rotation steps, each row followed by its count of steps
The counts run from 0 to 647.
[163 113 126 142 108 158 147 168 113 134 139 105  87 130  94 126 116 154
 184 134 143 151 135 144 163 155 153 143 182 119 103 161 127 104 164 140
 117 114 129 139 159  96 140 159 189]	244
[149 113 134 157  95 179 138 180 127 135 143 129  82 120 123 135  96 134
 185 136 131 167 125 132 158 144 153 138 182 125  95 148 121 109 166 136
 136 102 108 145 164  85 127 161 164]	302
[176 127 104 117 129 158 131 181 110 147 142 103  88 124  86 149 101 143
 168 144 140 163 146 130 148 148  95 125 158 113 103 176 117 110 171 158
 112 114 132 120 145 109 150 133 186]	564
[156 110 114 145  92 150 148 183 128 129 154 122 103 107 102 139  88 156
 165 146 147 144 133 132 163 144 134 127 164 136  93 185 110 107 181 135
 131 109 122 142 153  80 155 144 170]	187
[168 130 123 131 110 149 128 190 110 129 145 103  95  98 122 149 109 139
 181 122 151 151 139 149 146 128 137 133 178 130  97 166  94  97 176 145
 111 114  95 129 149  91 127 157 178]	368
[186 128 109 159 105 140 133 177 121 120 138 144 117 118  85 141 126 128
 141 129 150 158 118 136 172 136  93 132 148 147  88 190 133 100 177 141
 145  85 108 139 169 112 159 145 160]	98
[162 109 135 134 156 177 143 173 115 138 113 114  97  92 128 161  97 122
 156 144 128 157 148 126 167 153  95 137 180 121  94 158 110 127 160 164
 128  83 132 130 160 115 152 148 171]	139
[154  99 125 132 138 184 135 162 123 144 128 122  91 110 107 156  85 135
 157 139 137 144 147 131 171 158  92 131 171 114  89 172 111 132 153 151
 124  88 138 115 152  90 155 143 169]	105
[173 117 123 161 117 182 121 157 116 141 133 152 104 121 118 146 102 101
 153 111 140 155 129 138 181 140  86 145 159 122  83 171 141 122 138 138
 134  70 112 138 164  86 132 162 144]	386
[161 126 139 143 125 177 129 186 118 142 115 123  90 112 125 143 112 123
 179 142 129 168 126 135 152 150 123 129 190 115  93 132 103 114 175 165
 125  91 109 135 168 123 125 160 166]	82
[162 121 143 169 100 158 145 175 114 126 135 143 108 108 128 136 104 114
 160 128 129 154 125 128 177 142 144 147 178 142  96 160 133 108 173 133
 140  86  98 162 175 104 135 166 156]	488
[173 138 127 148 117 166 121 167  98 132 136 111  87 126 129 157 109 109
 188 107 139 151 144 146 153 136 136 136 180 122 104 150 118  92 167 141
 114 106  76 131 152 100 111 163 165]	148
[185 132 100 148 111 152 131 183 111 135 142 141 115 114 100 150 111 117
 146 126 139 171 121 125 166 125  81 136 132 134  88 200 135 110 163 143
 140  87 113 141 158 100 151 148 155]	535
[170 116 105 148 103 152 147 162 104 130 152 129 106 131  92 147  83 130
 145 123 135 150 144 126 178 142 104 143 145 133  98 201 151 109 160 124
 128  97 123 142 150  85 165 142 157]	6
[166 118 148 136 145 177 138 161 103 135 112 112  97 101 144 159  97 107
 167 112 138 143 160 137 170 154 121 152 191 122 104 153 116 109 158 143
 121  84 102 130 157 108 128 165 168]	206
[173 127 116 172  93 144 138 170 118 119 153 125  97 146  99 137 110 131
 165 115 137 154 130 129 179 146 133 144 161 145 106 183 135  89 179 123
 132 105  92 135 165  96 154 156 154]	247
[159 107 120 145  86 163 139 174 131 139 147 129 101 130  91 136 100 154
 171 147 154 132 131 144 160 148 142 130 176 131  92 167 120 100 170 136
 129 102 122 143 162  81 143 140 170]	371
[180 125 105 154 108 156 129 181 115 143 134 146 109 128  88 138 114 114
 143 151 127 174 119 124 160 144  81 127 148 126  90 174 144 113 175 154
 150  80 118 143 168 110 151 147 149]	350
[151 117 132 165 113 183 138 174 131 145 134 138  88 116 131 137  96 118
 161 134 116 178 119 123 170 147 113 139 168 125  83 152 132 128 160 143
 147  81 114 139 171 103 137 164 146]	234
[184 123 125 158 134 175 132 151  96 136 123 136  95 131 115 142 114 101
 158 102 128 158 143 135 185 150 110 158 169 116  96 169 154 110 141 131
 127  81 109 137 165 107 132 175 159]	513
[154 111 141 147 125 165 150 170 114 132 139 106  83 107 122 136 103 149
 182 122 136 144 145 139 171 150 149 152 182 120 107 163 115 116 161 140
 115 112 124 133 159  99 142 164 192]	427
[188 136 102 144 109 148 123 186 102 125 139 137 126 109 104 159 101 112
 144 127 145 155 132 134 160 124  81 124 146 140  90 195 127 102 171 143
 125  86 101 138 152  95 151 142 149]	100
[190 132 128 129 121 140 129 167  84 118 119 115 129 106 105 150 118 121
 160 124 152 126 154 153 159 143 138 142 179 128 111 169 126  86 171 143
 103  87 103 150 153 110 132 158 178]	492
[171 127 120 158 115 165 136 185 109 144 129 144 106 107 120 139 109 104
 152 141 118 188 110 120 163 139  98 132 148 128  84 169 140 121 158 149
 145  77 116 154 170 113 137 164 152]	603
[161 124 112 149 116 157 144 184 130 136 140 116  85 132  94 140 103 138
 147 151 120 169 128 117 170 157  94 127 158 134  98 175 121 117 187 149
 141  98 121 116 165 115 171 135 155]	348
[176 141 113 165  92 144 128 176 113 118 150 131 100 149 101 141 108 117
 159 122 133 155 130 132 174 145 124 135 155 144 104 179 143  81 185 126
 134 100  83 140 168 100 142 146 150]	248
[158 113 134 144 111 164 128 173 125 132 143 114  93 113 108 138 113 154
 190 125 157 135 135 154 157 142 145 138 188 126  90 156  96 100 166 146
 119 108 108 121 158  84 129 156 179]	553
[155 109 135 124 135 190 131 166 105 155 125 114  87 112 119 154  88 126
 177 137 136 153 149 136 158 157 111 133 179  99  94 150 122 126 146 158
 116  86 130 135 155  95 131 157 176]	357
[191 127 125 133 143 170 129 169 101 139 128 120  92 103 123 146 131 118
 179 110 146 164 135 151 147 135 113 140 174 106  97 158 115 113 147 156
 113  99 109 129 151 108 115 170 180]	298
[182 133 135 134 119 154 134 174  82 125 113 118 118 109 128 154 104  97
 165 125 134 142 153 140 147 146 140 143 188 124 116 151 140  92 172 143
 116  82  97 163 160 117 120 165 171]	55
[193 136 100 148  98 141 119 178 102 132 142 138 122 132  83 148 113 120
 151 132 150 155 129 138 148 131 100 124 144 132  94 189 140  92 171 145
 130  95  99 147 153  97 142 140 159]	283
